128 stands for zero in the data rows.
Here are some numbered points:
{134, 143, 185, 106, 120, 129, 176, 136, 181, 151, 170, 180,  89, 174, 140, 126, 139,  93,  98, 129,  84,  87, 182,
 140, 135, 133, 180, 129, 133, 125, 107, 102, 136, 114, 164} 0
{ 84, 178, 145, 176, 185, 100, 137, 124, 127, 133, 175, 138, 177, 163, 215, 134, 134, 153, 181, 114, 104,  92, 120,
 140, 175, 139, 132,  84, 168, 129, 107,  91, 131, 131, 130} 1
{ 93, 139, 177, 165, 141,  90, 124, 130, 132, 170, 129, 146, 114, 130, 120, 131, 117, 136, 125, 129, 105, 152, 181,
 128, 132, 213, 178, 101, 175,  86, 175, 182,  86, 102, 138} 2
{151, 148, 141, 132, 177, 180, 131,  90, 131, 176, 172, 130, 186, 137, 149,  87, 127, 172, 132, 101, 178, 135, 144,
 113, 141, 113, 132, 108, 135, 103, 167, 120,  98,  90, 214} 3
{132, 132, 150, 140, 139, 123,  86, 106,  85, 131, 135, 132, 145, 215, 114,  92, 104, 178, 131,  93, 166, 170, 178,
 126, 117, 149, 138, 177, 177, 105, 128, 185, 151, 177, 114} 4
{173, 129, 127, 219, 147, 184, 102, 111,  92, 170, 143, 106, 175, 115, 133, 149,  91, 134,  87, 184, 130, 179, 137,
  98, 145, 114, 113, 165, 132, 175, 141, 148, 132, 115, 148} 5
{176, 107, 129, 120, 130, 142, 110, 176, 151, 132, 112, 114, 143, 149, 105, 134, 182, 171,  91, 119, 141, 127, 145,
  89, 115, 133, 142, 130, 145, 168, 213, 178, 170, 185, 112} 6
{133, 110, 106, 148, 132, 177, 175, 166, 133, 141, 145, 102, 146, 114, 111, 170, 117, 135, 149, 185, 217, 172, 128,
 182,  93, 104, 117, 138, 116, 129, 117, 142, 180, 140, 132} 7
{172, 101, 111, 116, 105, 139, 167, 130, 168, 116, 115, 105, 130, 134, 102, 173, 185, 144, 135, 144, 116, 131, 128,
 118, 106, 111,  96, 211, 145, 141, 150, 149, 133, 179, 105} 8
{130, 102,  97, 133, 109, 145, 130, 136, 177, 143,  92, 128, 136, 103, 106, 128, 144, 114, 171, 177, 153, 143, 106,
 181, 117, 108, 107, 123, 116, 213, 113, 127, 169, 139, 111} 9
{140, 128, 104, 103, 101, 131, 137, 213, 132, 117, 107,  94, 109, 109, 124, 171, 178, 144, 178, 141, 116, 114, 115,
 146, 114, 102, 116, 148,  96, 118, 133, 128, 132, 145, 103} 10
{113,  98, 133, 113, 106, 126, 214, 118, 175,  97, 114, 132, 115, 104,  92, 133, 143, 114, 132, 145, 135, 146, 103,
 177,  80, 124, 116, 119, 105, 152, 105, 109, 144, 133, 104} 11
{144, 135,  98, 105, 129, 113, 121, 149, 130, 105, 112,  82, 100, 103, 144, 141, 149,  93, 173, 129, 106, 114, 104,
 142, 141,  91,  83, 138, 115, 116, 112, 110, 115, 131, 125} 12
{117,  83, 134, 104,  94, 112, 144, 118, 142, 118,  79, 140, 104, 123,  83, 114, 126, 106, 133, 129, 110,  92, 129,
 146, 138, 144, 142, 100, 112, 134, 102,  95, 145, 110,  91} 13
{ 94, 137,  86, 121, 135, 101, 114, 134, 117, 114, 138, 206, 128,  92, 145, 143, 131, 117, 139, 107, 104, 107,  97,
 123, 107,  82, 137, 115,  84, 104, 101, 105, 116, 113, 143} 14
{105, 207, 136,  91,  85, 104, 137,  98, 140,  80, 140, 104,  97, 143, 208, 119, 108, 114, 118, 111, 105, 118, 138,
 128, 195, 143, 107, 105, 139, 112, 122, 130,  95,  99,  82} 15
{114, 104, 209, 139, 134, 128, 100, 111, 113, 141, 106,  91, 135,  80,  96,  92, 110,  81, 143, 102, 124, 115,  84,
 105,  98, 209, 192, 107, 137, 101,  93,  97, 107, 105, 140} 16
{114,  89, 104,  86, 207,  94, 113, 101,  95, 139, 194, 107,  86, 145,  87, 104,  98, 137, 116, 104,  89,  82, 138,
 111, 105,  93, 101, 123, 106, 107, 140, 134, 112, 127, 207} 17
{ 81, 105,  89, 142, 100, 133, 101, 108, 103, 101,  95, 171, 134, 211, 109, 115, 105, 135,  94, 129, 142, 141, 205,
  99, 105,  87, 103,  89, 193, 124,  85,  88, 115,  96,  94} 18
{142, 166, 102, 205,  92,  84, 106, 125, 116, 192, 107, 201, 208,  99, 230, 116, 126, 108, 107,  96,  88, 137, 100,
 102, 238, 109, 103, 142,  93,  92, 145, 136,  81, 135,  91} 19
{137, 203, 171,  95, 104, 138, 122,  89, 114,  95, 105, 104, 104,  87, 148,  79,  99, 195, 114, 136, 148, 110,  87,
 126, 137, 225, 237,  86, 105, 141, 206, 207, 143,  83, 109} 20
{108, 100, 204,  85, 169, 210,  91, 143,  80, 102, 239,  97,  90, 110,  96, 143, 134,  95, 111,  86, 208, 193, 108,
  99,  90, 151, 138, 146, 105,  83,  99,  99, 142, 139, 227} 21
Which five points above are nearest to each new point by angle? Their numbers follow each, nearest first.
{ 90, 133, 123, 115, 101, 142, 111, 159, 141, 103, 137, 173, 190,  97, 131, 182, 145, 183, 112, 172, 157, 162, 106,
 114, 212, 110,  92, 136,  95, 164, 175, 114, 134, 141, 123} 19 9 5 6 7
{ 99, 111, 117, 136, 166,  91, 139, 128, 180, 119, 124, 119, 127, 122, 106,  88, 161, 187,  95, 105, 115, 117,  92,
  99, 104, 144, 137, 134, 126, 142, 171, 209, 177, 169, 121} 6 20 8 4 17
{147, 107, 189, 136, 112, 142,  93, 127,  92,  89, 189, 101, 141, 156,  97, 127, 108, 136, 100, 107, 160, 181, 148,
 111,  95, 117, 104, 112, 164,  94, 166, 171, 109, 113, 171} 21 4 3 2 5
{142, 135, 126, 122, 135, 112, 108, 131,  98, 126, 132, 193, 106, 107, 201, 211, 133,  88, 138, 174,  84,  92, 107,
 123, 209, 138, 132, 137, 107, 168,  98,  95,  81, 111, 137} 19 14 1 15 12
{167, 111, 118, 110,  78, 160, 118, 103, 110, 100, 124, 176, 110,  85, 158, 104, 114, 110, 121,  96, 141, 109,  88,
 111, 167, 141,  99, 155,  85,  97,  97,  99,  98, 139,  80} 19 14 15 13 12
{114,  77, 130, 148, 111,  85, 155, 148, 149, 160, 100,  81, 103,  88,  79, 151, 190,  89,  93,  68,  92, 104, 143,
 128,  79, 119, 111, 140, 107, 105, 119, 115, 148, 181, 125} 8 11 10 13 12
{ 86, 139,  90, 152, 111, 133, 193, 169, 169, 128, 106, 160, 158, 116, 156, 156, 154, 146, 117, 153, 129, 133, 111,
 149, 172, 100, 102,  95, 110,  89, 110, 114,  88,  86, 102} 19 14 11 10 15
{188, 105, 117, 124, 109, 126, 143, 128, 172, 119, 105,  96, 164, 144, 117,  94, 166, 127,  88,  86, 138, 119, 112,
 103, 110,  90,  95, 173, 134, 117, 124,  95, 120, 202, 104} 8 6 12 10 11
{122,  94, 104, 146, 116,  92, 136, 112,  95, 134,  96, 181, 117, 108,  84, 118,  90, 122, 175, 205, 120, 130, 109,
 166, 183, 116, 113, 134, 102, 175, 124, 167, 184, 128,  90} 9 13 11 7 5
{235, 149, 125,  98, 127, 204,  97,  89,  92, 109, 103, 204,  97, 111, 167, 105,  87,  86, 190, 106, 149, 136, 120,
 105, 189, 120, 166, 227, 143, 113,  96, 102, 104, 169, 136} 19 4 21 12 5
{111, 159,  99, 113, 102, 101, 108, 143, 118, 131,  91, 106, 112, 157, 128, 147, 120, 104,  92, 120, 157, 138, 166,
 110,  84, 136, 178,  96, 135,  91, 106, 136,  88,  93,  88} 18 2 15 16 20
{172, 112,  81, 153, 178, 143, 187, 100, 103, 149, 112, 106, 190, 111, 112,  92, 104, 149, 182,  92, 142,  96,  75,
 180,  90,  92, 108, 120, 144, 121, 154, 128, 114, 152, 144} 3 7 17 9 11
{104, 132, 157, 199, 145, 123,  95, 103,  86, 116, 174, 146, 197, 162, 128, 114,  93, 190, 138, 122, 125, 170, 166,
 100, 122, 158, 159, 136, 170, 113, 168, 147, 140, 130, 127} 4 2 5 3 1
{123, 135, 131, 179, 126, 124, 118, 137, 102, 178, 130, 120, 167, 174, 124, 131, 143, 154, 112, 108, 190, 208, 145,
 111, 114, 174, 141, 144, 131, 145, 130, 210, 153, 169,  85} 4 6 5 2 7
{ 90,  90, 114, 111, 112,  82, 130, 194, 118, 149, 113, 143, 110, 149,  96, 172, 153, 133, 158, 155,  95,  87, 152,
 132, 103, 103, 105,  91, 125, 170, 131, 133, 155, 153, 113} 10 9 13 6 11
{145, 140, 104, 149,  94, 133,  91, 139, 125, 149, 110, 103, 120,  89, 107,  94, 128, 114, 145,  87, 104,  90, 124,
 141, 107, 154, 138, 238,  91,  96, 107, 112, 204, 214,  95} 8 10 12 4 16
{175, 116, 167, 174,  92, 171,  88, 137,  94, 185, 127, 111, 205, 134, 145, 178, 101, 122, 128, 162, 133,  93, 128,
  95, 133, 124, 126, 145, 121, 127, 118,  87,  83, 107, 123} 5 19 3 16 1
{101, 144, 164, 141, 209, 143, 147, 137, 104, 123, 154, 132, 166, 187, 172, 135, 103, 156, 152, 116, 139, 133, 119,
 153, 135, 180, 175, 114, 209,  97, 144, 109, 116, 111, 130} 1 2 3 4 16
{132, 123, 122, 239, 109, 128, 106,  91, 104, 143, 120,  91, 211, 102,  94, 117, 104, 204, 114, 125, 141,  96, 135,
 103,  86, 146, 147,  91,  91, 179,  99,  98, 147, 145, 105} 5 16 9 18 1
{106, 169, 103,  83, 165, 108,  97,  93,  89,  93,  84,  91,  96, 138, 134, 109,  92, 132, 151, 109, 112, 130, 102,
 119, 101, 143, 176, 105, 179, 160, 154, 172, 138, 135, 132} 20 4 15 17 16
{113,  87, 179, 154,  71, 150,  84, 185, 180, 148, 149, 113, 127, 153,  90, 105, 179,  92, 112, 101, 122, 171, 185,
  89, 109, 143, 112, 119, 149, 101, 146, 141,  96,  92, 108} 2 6 18 16 21
{152, 102, 157, 103, 140, 152,  86,  91,  88, 107, 171, 107, 116,  98, 100,  82,  82, 112, 151, 129, 151, 128,  90,
 152, 110, 137, 106, 111, 102, 133, 118, 114, 136, 109, 159} 21 16 17 3 20
{106, 120,  82,  96,  91, 141, 150, 116, 125, 114,  81, 108, 100, 112, 140, 111, 115, 108, 150, 118, 158, 171, 110,
 154, 100,  83, 125,  98, 102, 102, 140, 160, 104,  92,  85} 11 12 10 9 13
{105, 146,  92,  81, 108, 118, 121, 120, 131, 180,  92, 137,  92, 187, 121, 124, 164, 106, 125, 114,  89,  99, 179,
  91, 176, 122, 114, 102, 104, 142, 116, 107, 138, 110, 100} 13 18 15 0 19
{ 98, 109, 151, 141, 177,  87, 156, 140, 172,  99, 156, 118, 121, 158, 131, 103, 161, 125,  96,  98,  84,  82, 108,
 143, 135, 149, 109, 115, 166,  97,  80,  78, 114, 107, 118} 1 0 13 17 15
{120, 119, 111, 121, 113, 203, 128, 144,  85, 126, 135, 107,  92, 121,  89, 174, 103, 122, 180, 166, 171, 184, 166,
 164,  97, 106, 103, 111, 125, 134, 132, 123,  96,  91, 147} 7 21 9 10 5
{138, 200, 150, 112, 123, 105,  90, 111, 106, 142, 168, 167, 118, 135, 196, 106, 102, 112,  90, 171,  95,  93, 129,
  88, 118, 166, 186, 151, 106, 228, 100,  95, 234, 199, 120} 0 20 1 5 6
{129, 181,  91, 103, 111, 164, 111, 173, 117, 105, 115, 103, 110,  93, 184, 180, 204, 134,  98, 128, 120, 126, 116,
  90, 101,  83, 180, 122,  98, 133, 143, 117, 119,  93, 117} 10 14 12 6 20
{124, 113, 146, 157, 142, 110,  77,  94,  81, 189,  91, 190, 143, 168, 175, 101,  80, 141, 110, 110,  92, 112, 171,
  78, 189, 158, 159, 131, 137,  92, 114, 112,  94, 105, 140} 19 2 18 4 1
{136, 103, 161, 156, 100, 138, 141,  93, 150, 134, 180, 166, 167,  91, 144,  84, 118, 131, 115,  96, 108, 106,  91,
 121, 174, 130,  89, 156,  95,  90, 110, 109, 112, 105, 135} 19 3 14 16 1
{146, 144, 108, 140, 111, 194, 120, 120, 111, 112,  89, 110, 180,  91,  92, 171, 148, 148,  91, 130, 152, 149,  88,
  92, 105, 148, 161, 155, 108, 143, 108,  69,  96, 128, 113} 5 16 8 21 7
{124, 103,  99,  97, 159, 111,  92, 134,  84, 101, 109,  93,  91, 154, 110, 137, 129, 103,  92, 112, 118, 111, 139,
  87,  96,  96, 112, 147, 172, 113, 102, 116, 149, 155, 133} 17 18 12 4 21
{132,  90, 169, 141, 102, 167,  94, 156, 106, 176, 172, 197,  97, 131, 118, 139, 103,  97,  86, 140, 160, 133, 163,
  92, 120, 131,  92, 107,  88, 106,  88,  99, 100, 107, 142} 21 18 0 5 14
{114, 128, 134, 104, 149,  87, 146, 102, 137,  92, 165, 190, 108, 118, 155, 102, 110, 105, 126, 114,  79, 181,  95,
 120, 150, 143,  96, 118, 116,  93, 186, 176,  98, 106, 124} 15 2 19 14 17
{106, 113, 109, 112, 179, 108, 136, 160,  91, 101,  82,  96, 123, 132,  89, 161, 145, 139, 136, 109,  96,  96, 131,
 139,  89, 137, 142, 116, 218, 176, 121,  99, 185, 190, 164} 6 8 17 10 9
{104, 178, 112,  82, 119,  97, 104,  97, 102,  89, 100, 151,  91,  83, 123, 102,  93,  99, 111, 143,  99, 112,  81,
 117, 154, 156, 171, 139, 129, 158, 110, 110, 167, 160, 143} 20 13 14 15 16
{151, 109, 145,  90, 108,  72, 121, 142, 169, 107, 161, 126,  85, 118, 123,  94, 136, 115, 114, 128, 110, 149, 115,
 143, 103,  87, 104, 150,  91, 156, 146, 179, 150, 192, 150} 8 6 17 11 12
{172, 107, 141, 132, 115, 177,  84,  80,  86, 135, 100, 163, 103, 101, 141, 132,  81, 109,  97, 122, 121, 156, 119,
  85, 157, 138, 131, 155, 111, 140, 149, 151,  98, 111, 114} 5 19 20 16 21
{134, 160, 146, 119,  92, 115, 166,  85, 152, 111, 103, 100, 114, 100, 138,  88, 150, 127, 169,  81, 111, 149, 119,
 152, 110, 155, 171, 138, 106,  98, 145, 156,  86, 135,  99} 20 15 16 11 2
{116, 187, 112, 170, 145, 113, 100,  94, 102, 134, 164, 104, 172, 137, 117,  90, 110, 182,  78, 105, 114, 146, 140,
  85, 105, 174, 184,  96,  94, 132, 160, 143, 125, 108, 154} 20 3 2 5 4
